One turning vector, and how many steps it has turned:
The counts run from 0 to 205.
[106 128 157  97 104  96 108 161 123 124 155 127  81 135 146 141 106 131
 104 111 160  97  95 153 131 122 123 102 136 141 133  47 153 151 139  93
 160 173 132 154 146 145 138  95 157]  111
[102 119 139  85 105 143 135 155 140 120 157 119 119 163 128 160  86 133
  86 132 183  90  94 121 133 117 119  65 136 134 157  80 171 127 146 101
 142 161 140 111 160 122 160  93 123]  129
[132 115 181 119 118 134 113 160 111 140 134 160 102 135 114 153 157 149
 110 114 175 112 105 134 134 102 126  75  98 156 127  57 164 130 118 162
 121 143 182 103 122 149 139 118 111]  69
[110 151 149 125 120 114 104 166 119 154 138 144  80 135 119 148 107 166
 111 119 163 101  96 161 123 147  97  70 137 135 118  84 168 135 129  98
 163 191 164 114 121 114 167 105 147]  114
[123 117 170 100 112 117 113 163 130 137 158 122  79 131 136 156 112 148
  86 104 159  88 110 164 113 154 118  90 146 143 151  56 155 146 124 109
 171 164 139 153 135 141 163  95 159]  112
[117 118 157 110 127 105  95 168 117 128 158 158  99 119 128 157 132 135
 138 115 166 105 119 138 133 143 112  74 123 147 121  59 173 139 121 116
 115 175 191 131 135 126 147  82 125]  75
[133 127 149 108 126 115 135 134 112 130 140 127  88 145 149 153 105 170
  89  83 121 139 122 138 167 109 127  98 105 150 132  70 171 138 117 124
 171 168 199 139 114 147 178 101 104]  189
[112 142 154  90 120 136 129 131  92 126 149 137 146 140 149 161  96 138
  85 119 141 132  92 116 165  85 103  66 107 132 117  83 167 144 128  95
 151 137 157 122 127 143 179 109  89]  159
[142 129 162  97 103 120 118 186 118 130 150 138  90 136 128 149 116 182
 109 107 145 149  92 151 138  80 109  86 113 151 119  76 155 139 141 118
 170 151 169 121 121 169 138 115 104]  87
[104 132 136  99 113 119 123 132 114 127 156 135 142 136 135 189 117 126
 105 130 143 106 117 105 166 133 109  68 128 157 126  47 169 127 131 110
 127 158 182 123 134 112 161  94 129]  168
[118  92 183  93 110 105 113 160 115 110 163 151 105 136 150 150 143 116
 117 110 165 104 112 143 136  93 130  90 107 164 133  32 167 150 124 133
 119 152 169 138 147 151 129 101 122]  71
[137 133 160 120 118 103 103 172 129 148 134 161  83 113 133 152 149 162
 114  83 142 126 122 161 151 120 107  91 116 166 128  60 156 133 114 127
 164 172 191 133 115 129 141 119 118]  78
[122 152 150 122 119 124 113 141 118 157 118 149 133 140 129 165 103 154
  81 106 145 107 112 137 150 115 104  62 112 119 122 103 175 127  99 101
 157 181 179 104 114 121 185 127 111]  154
[129 111 165  82 101 113 107 180 136 130 152 154 102 109 145 145 116 131
 116  91 150 121 113 132 126 120 104 105 130 143 126  72 154 157 111  99
 160 169 176 163 125 147 155  86 118]  80
[ 96 130 134 101 120 137 123 150 117 112 162 118 104 153 122 157  91 140
  89 137 160 102  86 125 148 100 123  64 135 146 139  74 172 121 166  93
 151 158 139 112 151 133 159 101 115]  128
[120 115 154  88  91 138 131 157 149 124 129 135 106 163 129 134  88 143
  68 101 175  96  96 137 139  70 116  74 108 122 145  87 153 131 135 106
 153 161 121 117 158 160 138 114 134]  125
[105 118 152 124 122 163 122 159 116 156 111 138 113 142 122 163 120 149
  71 116 160 108 107  94 124 103 136  76 107 130 114  82 162 132 110 163
 137 154 177  95 105 134 179 124 111]  29
[107 135 133  81 111 128 114 139 141 123 163 129 104 143 123 185  80 145
  86 115 147 121 126 105 126 111 131  88 128 123 118  70 163 143 145 108
 149 173 139 157 145 146 159  83 158]  18
[119 139 152  97  98 137 124 127 137 153 136 140  76 153 119 176 113 180
  67 100 158 130 134 133 132  85 119  85  92 125 109  67 158 133 130 144
 152 170 135 136 125 158 147 111 162]  15
[135 130 176 109 118 107 116 136  90 141 119 133 102 155 137 168 141 170
  93 106 139 123 126 153 144  93 121  88  97 146 112  60 152 148 103 132
 146 158 175 125 114 172 153 121 143]  180
[ 94 117 144 109 122 132 119 161 114 129 110 139 109 140 129 148 116 130
  75 125 170 105 105  84 134  73 134  76  95 143 102  69 164 133 118 148
 126 172 168 100 115 146 165 121 113]  30
[125 140 151 125 135 107 112 130  97 133 137 130 112 148 127 170 122 177
 115 123 135 123 124 146 140 130 127  68 109 130 126  82 180 133 106 128
 130 188 198 112 119 134 172  99 134]  185
[136 139 140 104 125 113 109 166 122 125 149 142 105 143 126 188 111 163
 103 104 135 136 123 120 150  91 134  84 118 136 133  69 168 122 157 128
 158 148 187 129 134 136 168 128  90]  56
[120 117 162 116 131 138 120 130 139 149 141 153  91 153 120 171 130 135
  81  96 160  85 129 132 136 128 144  76 104 131 145  62 173 136 117 172
 116 168 166 123 138 127 163 112 137]  37
[105 124 119 100 116 141 108 162 124 121 141 124 119 131 141 165  92 119
  70 123 150 117 112  73 139  91 135  87 136 134 103  70 154 138 131 110
 164 166 170 137 110 136 195  95 106]  26
[125 106 169 110 105 105 102 168 136 144 152 161 100 125 128 151 131 144
 127  94 168  95 132 148 124 143 110  82 124 142 142  61 172 143 103 124
 123 178 185 142 140 133 140  94 138]  76
[104 158 158 119 132 134  99 137  85 147 143 129 114 142 125 188 124 145
  90 127 149  86  96 152 125 129 108  54 122 134 120  64 167 132 123 111
 142 150 140 112 125 147 173 118 146]  145
[ 97 148 153 113 105 156 105 133 101 148 152 145  99 121 121 159 108 156
  85 128 151 121  98 116 124 122  93  62  98 134  80  84 181 135 125 114
 151 165 148 127 113 149 164  83 139]  12
[111 104 163 105 103 122 145 132 128 128 144 110  80 163 154 144 108 134
  65  97 139  90 118 137 153 120 147 106 111 143 146  48 161 135 111 131
 149 167 162 140 124 144 160  87 148]  1
[ 93 115 130 100 106 111 136 159 154 124 128 138 119 145 146 149 103 112
  71 100 175  88 102 123 169  96 119  97 127 155 139  55 156 119 138 101
 149 168 138 110 132 115 142 109 139]  133
[135 117 149  87 104 117 116 161 152 124 138 168 108 154 122 184 111 160
 104  94 164 121 147 131 128  87 134  89 106 119 149  73 175 143 132 133
 123 170 160 135 157 158 152 121 120]  54
[ 92 122 147 124  96 124 114 128 119 134 131 150  89 116 149 127 111 120
  67  90 148 113 105 122 163  98 103  97  92 144  93  72 160 133 107 106
 164 182 156 138 103 137 162  87 141]  8
[110 141 140 108  97 123 105 171 119 134 146 136  95 130 147 132  89 145
  83 106 149 116  80 135 137  96  96  94 136 137 103  88 155 139 138  77
 189 176 140 133 120 142 169 109 110]  119
[139 118 149 104  99 164 143 148 133 154 124 144 106 140 122 136 110 185
  88  98 151 132 127 120 146 132 114  64  91 139 124  96 175 135  94 136
 140 163 196 128 112 142 171  89 104]  193
[115 137 141 100 103 113 111 151 121 139 118 161 147 139 146 154  98 140
  80  97 152 110 121 123 152  93  99  78  99 119 122 100 174 138 101  89
 149 182 169 116 128 129 181 122 117]  155
[ 96 115 146  96  99 148 125 155 134 152 127 141 146 127 131 157 110 118
  83 115 190  71  98 103 121 125 104  71 125 130 125  68 157 139 101 109
 144 159 144 127 117 117 159  99 150]  138
[104 124 159 119 114  88 107 165 111 123 146 145  72 138 129 149 131 134
  97 115 161 102  93 164 138 106 103  91 125 160 105  45 151 132 148 104
 161 182 142 128 138 145 136 114 144]  110
